rotation ticks, each row followed by its count of ticks:
The counts run from 0 to 183.
[125 111 125 107 165 142 112 115 141 133 138 105 125 174 128 122 205 124
  61 154 141 125 125 176 156 124  97 147 132 134 115  97 115 159] -> 20
[113 177  92 157 134 133 122 119  54 111 147 109  69 108 105 111 133 121
 122 186 130 129 142 105 104 117 117 138 139 131 109 114  87 155] -> 115
[112 123 165  92 159 107 130 133  85 135 134 131 107  99  95 142  96 148
 139 149 145  80  86 125  80 147 134 196 140 130 132 101 115 143] -> 137
[135 109 124 132 119  96 113 132  56  97  95 120  98 123 135 127 148 107
 150 115 137 115 120 123 128 213 172 134 131  88 121 122 110 115] -> 46
[144 102 148 112 113 135  90 137 118  94  99 123  98  70 120 109 133  88
 126 111 127 127 175 153  90 116 124  99 173  93 125  97 129 141] -> 102
[110 165 122 140 129 148 114 200 149 135 163 139  86 114 115 136 112  95
  83 117 113 109 108 160 121 143  92 164 171 159 148 141 114 157] -> 96
[108 160 111 122 133 156 139 140 121 154 118 114 162  97 119 131 177 113
  85 134 146 151  73 123  56 160 160 117 139 112 144 124 116 128] -> 7
[115  45 145 163 133 140  81 103  82 141 115 144 161 123 148  94 118 138
 150 149 118 163 143 109  99 137 138 156 118 112  98 116 144 117] -> 125
[132  89 123 152 141 153 128 135 160 102 183  85  91 165 105 121 108 118
 161 159 100 108 125 151 137 141 165 125 172 108 156 157 136 160] -> 91
[133 104 136 122 127 109 112 126  54  84  91 141 105 134 138 132 155 106
 140 124 140 106 118 128 143 214 159 135 137  98 127 125  92 108] -> 45
[ 45 109 118 119 148 151 146 173 126 115 113 149 138 122 176 118 133  93
 132 113 143 130 142 145 144 132 169 146 135 144 137 107 178 135] -> 31
[100 190 113 142 121 139 120 131  48 112 135 137 144  97 156 105 106 131
 107 136 130 146  89 130 114 109  94 120 151 135  99 131  91 165] -> 118
[134 124 126 125 180 141 106 130 119 104 155 162 133 160  86 127 127 136
 104 189 167 146  45 143 139 125 151 127 108 154 131 146 150 124] -> 132
[ 86  78 152 147 106 151  84 124  72 129 111 159 177  67 154 120 118 108
 101 133 144 128 132 125 156 124 127 126 103 113 115 109 108 124] -> 122
[104 175  83  96 149 157 134 148 150 150 110 132 143 191 103 133 188 126
 115 113 135 135  93 133  96 149 144 146 161 157 130 110 120 115] -> 152
[ 95  91 105 138 116 134 115 164 141  98 100 125  76 137 118 130 125 139
 183 172 149 156 180 154 135  92 146 150 134 138 111  81 147 144] -> 35
[139  72 137 148 145 167 138 131 166  95 184  89  94 150 112 132 129 110
 153 163 111 108 131 143 144 150 176 110 159 107 140 139 136 158] -> 90
[132 102 110 178 165 136 114 144 117  75 107 106  88 127  95 112 146 134
 130 132  93 153 169 190 150 121 153 124 141 155 108 120 128  93] -> 169
[101 135 125 176 108 164 116 165 109 123 115 112 128 158 138 136 101 100
 148  94 137 178  71 113 151 127 152 111 103 140 131 158 150 174] -> 52
[131 103 127 114 177 140 117 114 136 120 129  97 116 147 111 118 198 122
  60 160 138 110 126 187 160 124 109 134 129 129 117  90 104 141] -> 21
[162  83 100 165 164 156 126 136 129 137 164 145 127 140 122 112 133 138
 121 161 148 184  74 115  94 116 143 128 109 160  83 115 156 118] -> 129
[140 105 107 132 120 123 105 114 125 135 109 143 124 141 155  86 106  75
 161  88 118 135 138 130  89 102 122  80 190  95  88 129 160 136] -> 105
[146  64 132 138 138 166 147 137 175 100 179 102 114 141 122 141 149 101
 135 155 123 115 138 136 152 157 190 104 142  94 140 128 140 147] -> 89
[109 127 156  89 130 123 130 148  99  72 115 193 112 133 146 142 104  80
 149 118 167 131 163 117 169 149 175 155 119 107 126 112 143 144] -> 178
[117 111 122 106 153 169 116 126 154 161 145 122 132 198 143 123 170 129
  97 129 128 117 103 136 130 111  83 166 150 160 105  93 119 166] -> 18
[109 103  77 155 128 160 125 124 138 145 143 181  97 161 136 126 145  39
 115 133 159 115 138  97 147 121 122  91 132 145 112 144 144 124] -> 109
[145 115 111 165 104 118 134 150  69 115 113  79  98 109 138 126 122 107
 168 104 133 139 107 101 108 188 183 122 125 101 107 110 130 141] -> 48
[ 94 160 147 150 139 172 155 147 161 103 138 135 147 113 102 176 149 151
  97 163 134 167 139 161 132  85 145 137 128 146 121 139  86 151] -> 76
[142 124 110 176 102 131 145 157  78 122 126  81  98 112 146 134 116 105
 170  92 125 148  91  99 107 168 180 120 126 118  98 115 139 158] -> 49
[133 181  86 134 138 100 120 169  97 102 136 160 127 137  96 100  97 116
 131 100 118 144 116 171 128 122 163 130 159 144 100 108 156  95] -> 173
[122 108  68 152 122 140 120 122 146 162 140 174 115 160 135 116 139  37
 115 116 156 124 134 111 136 112 123  88 139 129 105 137 155 126] -> 108
[ 91 174 123 139 107 135 107 131  50 115 131 147 170  92 159 103 106 120
  95 134 142 147  88 137 134 112 101 114 142 119 109 128 100 158] -> 119
[101 163 143 122 131 153 111 192 142 114 146 149  96 113 131 130 130  89
  72 101 109 119 118 156 111 147  86 160 171 151 159 140 115 152] -> 97
[ 92 152 159 138 138 171 144 137 150  89 130 146 162 112  96 167 140 163
 112 162 127 155 136 170 136  84 142 136 150 140 124 145  76 143] -> 77
[162  75 101 174 147 142 112 135 126 159 152 135 134 146 124 108 135 139
 130 159 137 189  98 107  87 118 141 146 109 146  78 107 161 123] -> 128
[113 181  86  79 148 161 130 146 142 134 119 129 133 173  96 136 196 123
 107 122 147 133  93 136 113 148 157 135 152 139 136  95 113 128] -> 153
[ 80 127 130 170 163 133 174  96 117 163 148 118 139 158 108 166 108 119
 149 116 107 122 144 101 100 119 167 183 128 137 102 149 136 148] -> 71
[123 112 160 125 160 114 135  70  96 124 114 142 173 137  93 151 125  87
 114 101 156 106 104 135 155 125 178  96 119  85 106 142 139 132] -> 66
[117 132 172  98 117 132  91 159 125  89  97 131 110  90 119 122 155  82
  82 111 129 137 172 166 107 141 116 130 158  98 163 112 117 150] -> 100
[112 126  78 134 146 159 126 137 168 173 106 130 122 175  88 146 165 134
 148 118 120 112 104 130  80 136 139 150 164 164 111 113 114  95] -> 150
[134 180  84 119 133 109 124 182 100 104 141 176 131 128 102 110  93  98
 122  91 135 141 118 157 147 127 162 131 148 145 103 101 162 101] -> 174
[ 92  98 124 113  98 170  77 108 144 161 123  97 166 145  98 112 108 127
 174 145 130 104 118 118 112  90 157 129 152 103 148  88 141 164] -> 13
